In the rows, zero is written as 128.
The rows of A fall into a few groups, and each row is roughly a mix of its group's hidden directions.
A (128 x 10):
[[121 118 146 132  87 147 116 152 188 131]
 [109 123 120 126 172 114 148  94  91  91]
 [119  76 118 157  89 158 144 147 131 118]
 [131  98 135  98 152 120  71 134  98 139]
 [152 111 176 165 125 165 107 116 135 143]
 [176 114 132 150 118 141 104 152  99  89]
 [113 121 140 168  94 127 135  83 126 167]
 [133 125 126  89 161 110 139 126  68 141]
 [121 116 137  99 123 165  73 137  98 112]
 [105 158 141 102 151 134  95  78 122 108]
 [101  73 106 142 137 140 155 133  97 148]
 [166 109  94 113 170 157 107 103 126 135]
 [ 98 164 161 102 123 125  95  94 113 148]
 [160 112 117 107 174  98 134 117 162 154]
 [112 124 119 174 104 140  70 124 138 116]
 [133 154 114  82 176 137  98 134 132 150]
 [143 153 150 113 113 111 126 166 117 184]
 [169 174 129 154 124 139 113 136 171 135]
 [119 175 121  80 162 124 129 131 129 159]
 [128 160 147  92 132  76 136 124  93 120]
 [130 138 142 105 108  97 158 140 188 124]
 [107 108 106 129 165 131 172 173 116 125]
 [166 151 106 133 126 101 154 160 101  93]
 [181 117 135 130  85 167 118 127 111 141]
 [132 110 101 164 144 104  94 133  91 161]
 [149 118 154 105 153 121 105 122 179  92]
 [122  77 116 170 132 150  96 131 105 113]
 [124 118 110 125 125 175 150 172 159 156]
 [119 161 150  70 135 116  98 120 127 104]
 [ 97 130 122 130 145  96 145 162 133 183]
 [131 112 117 161 134 171  90 117  84 118]
 [134 119 105 105 188 148 125 167 124 135]
 [155 154 111  70 140 115 100 148 123 111]
 [116 150 144 137  82 125 181 155 121 141]
 [178 132 132 116  99 107 118 117 114  79]
 [147 138 122  73 143 143 173 129 154 137]
 [118  89 107 166 145 162  89 144 115 124]
 [ 75 130 100  98 106 145  97 134 152 121]
 [124 104  93 141 130 105 179 149 112  98]
 [133 125  98 137  90 102 169 109 116  89]
 [159 153 186 120 144 119 142 143 101 144]
 [136 148 188 138 134 109 102 160 104 130]
 [149 142 161 111  77 124 141 150 108  93]
 [ 75 121 113 120 104 116 147 170 132  99]
 [153 177 149 120 116 108 121  78 127 115]
 [119 149 117 124 105 121  91  80 164 104]
 [167 103 144 110 147 114  74 121 143 109]
 [169 127 135 104 138 169  99 105 135 164]
 [125 120 114 145 125 111 162 123 148  62]
 [114 116 114 121 139 108 171 141 180 160]
 [169 100 111 144 114 137  84 122 102 156]
 [163  99 117 148 104 151 167 146 155 104]
 [180  92 120 137 121 147 102 120 120  89]
 [ 94 135 141 146  69 140 157 106 121 114]
 [101 105 123 114 155  62 140 139 129 133]
 [ 96  81 128 107 108 136 165 115 162 125]
 [131  92 112 144 123 156  75 152 119 154]
 [193 125 153 164 131 134 115 133 116 146]
 [ 77 135 107 127 135 111 163 137 110 170]
 [102  84  98 149  98 151 126 150 145 101]
 [110 120 120 132 160  91 116  82 169 134]
 [124 155 106  97 121 186 137 115 140  98]
 [114 116 137 185 136  76 143 114 126 123]
 [135 169 151  95 147 120 147 110 113 174]
 [ 86 104 118 116 158 112 128 103 160  91]
 [164 141 158 105 126 166 157 139  90 119]
 [104  99 148  85  93 143 141 137 105  97]
 [132 136 100  69 129 142 121 138 163 158]
 [133 183 144 125 142 143 107 144  79 133]
 [156 138 103 131 163  90 126 117  87 158]
 [133 136 170 134  70 123 156 111 134 107]
 [131 148  79 103 142 153 117 107 173 130]
 [181 143 133 104 124 115 101 107 112  88]
 [159 149 124 175 134 113 106 111 175 128]
 [129 142 126 158 144  98 164 112  73 124]
 [154  74 121 148 145 143 115 140 160  97]
 [103 113 117  78 153  91 125 134  98 149]
 [161  94 137 161 137 143 153 137 139  80]
 [138  73 132 158 135 155 108 137 152  97]
 [145 117 155 165  84 127 152  92 117 149]
 [114 112 105 128 157 136 115 178 171 148]
 [117 166 117  97 136  87  92 140 103 145]
 [ 75  96 128 114 133 125  93 120 145  94]
 [130 162 119 163 112 117 161 126  74 135]
 [175  80 142 131 118 124 100 141 155 109]
 [138 146 125 137  96 105  86  75 127 142]
 [ 95  85 136 149  75 112 127 111 131 132]
 [107 102 110 137 152 126 139 107  66 148]
 [172 116  96 129  97 100 128 126  84 122]
 [110 113 154  78 124 164 142 138 150  96]
 [126  92 100 130 128 162  88 155 119 162]
 [126 157 110 131 107 151 126  94  68 125]
 [136  83 132 173  95 116 152 130 101 113]
 [ 99  85 119 124 124 152 149 119  75 134]
 [151 120 153 117 126 177  77 127 150 136]
 [109 150 111 111 104  96 163 150 114 172]
 [112 113 157  86  89 123 150 121 103  95]
 [151 141 183 141 107 117 167 113 108 142]
 [168 101 119 157 112 178 130 140 117 105]
 [123 125 147 115 103  94 167  83 100 119]
 [ 99 143 123 130 198 145 107 137 126 129]
 [122 102 141 157 132  86  88 136  90 145]
 [ 90 100 111 157 113 146 173 123 156 122]
 [128 143 139 101 122 105 140 161 191 128]
 [124 103 114 126 153 169  92  80 123 121]
 [153 116 118 142  84 174 135 120  96 152]
 [116 127 164 140 150 117 146 187  97 132]
 [103  96 141 109 143 153  91 119 145  82]
 [143 132 124 182 108  94 109 139 117 166]
 [134 102 122 158 103 193 120 116 124 119]
 [137  90  86 128 110 148  93 148 110 157]
 [139 139 117 158 138 170  96  77 127 132]
 [130 126 105 138  95 135 167  94 125  79]
 [ 92  92 136 172 135 116 120 173 131 126]
 [106 115 144 133  83 129 115 156 181 139]
 [ 97 118 134 167  99 103 134 137 178 128]
 [133 146 119 130 160  78 127 164 161 149]
 [149 169 124 109 160 102  96  94 140 110]
 [173 126 142  88 150 105  92 135 148 147]
 [121 156 114 106 154 183 106 111 145 151]
 [109 115 177 175  89 137 130 126 126 137]
 [179 127 161 100 117 122 102 123 156 101]
 [ 91 100 163 107 109 140  98 151 104 106]
 [112 104 125 105 107 183 150 160 106 135]
 [134 169 119  64 137 120 142 112 143 119]
 [126 129 153 118  77 147 104  80 112 129]
 [109 114 129  89 112 150 165 161  90 138]
 [105 122 126 111 121 163 126 121 187  94]]
One row of each group comes first, with its name. Which group is each row after those in?
[ 93 106  90 122  83 124 150 149 135 102]
E
[111 138 125 133  86 161 127 141 185 119]
M
[141 192 135 115 110 148 155 127  99 127]
R
[117  97 131 143 144  79 101 143  92 103]
C

[ 98 137 134  74 152 121 105 103 161 121]
C
[131 102 111 176 145 142  90 128 168 124]
C
[152 178 137 108 127 120 120 178 154 130]
C
[128 121 104 157 159 163  86 147 158 141]
C
[172 119 142 175 115 133  96 133 159 141]
M
[ 93 114 127 117 131 101  99 136  68 132]
M
[ 78 153 150 148 131  98 161 116 119 152]
E
[116 163 120  96 176  94 116 120 137 152]
C
[141 113 144 108  66 168 129 127 146 122]
E
[156 162 149 144 112 114 101  81 131  99]
C
[142 147 134 133 154 173 102 110 109  82]
R
[112 136 139 117  75 112  90 149 134  92]
E
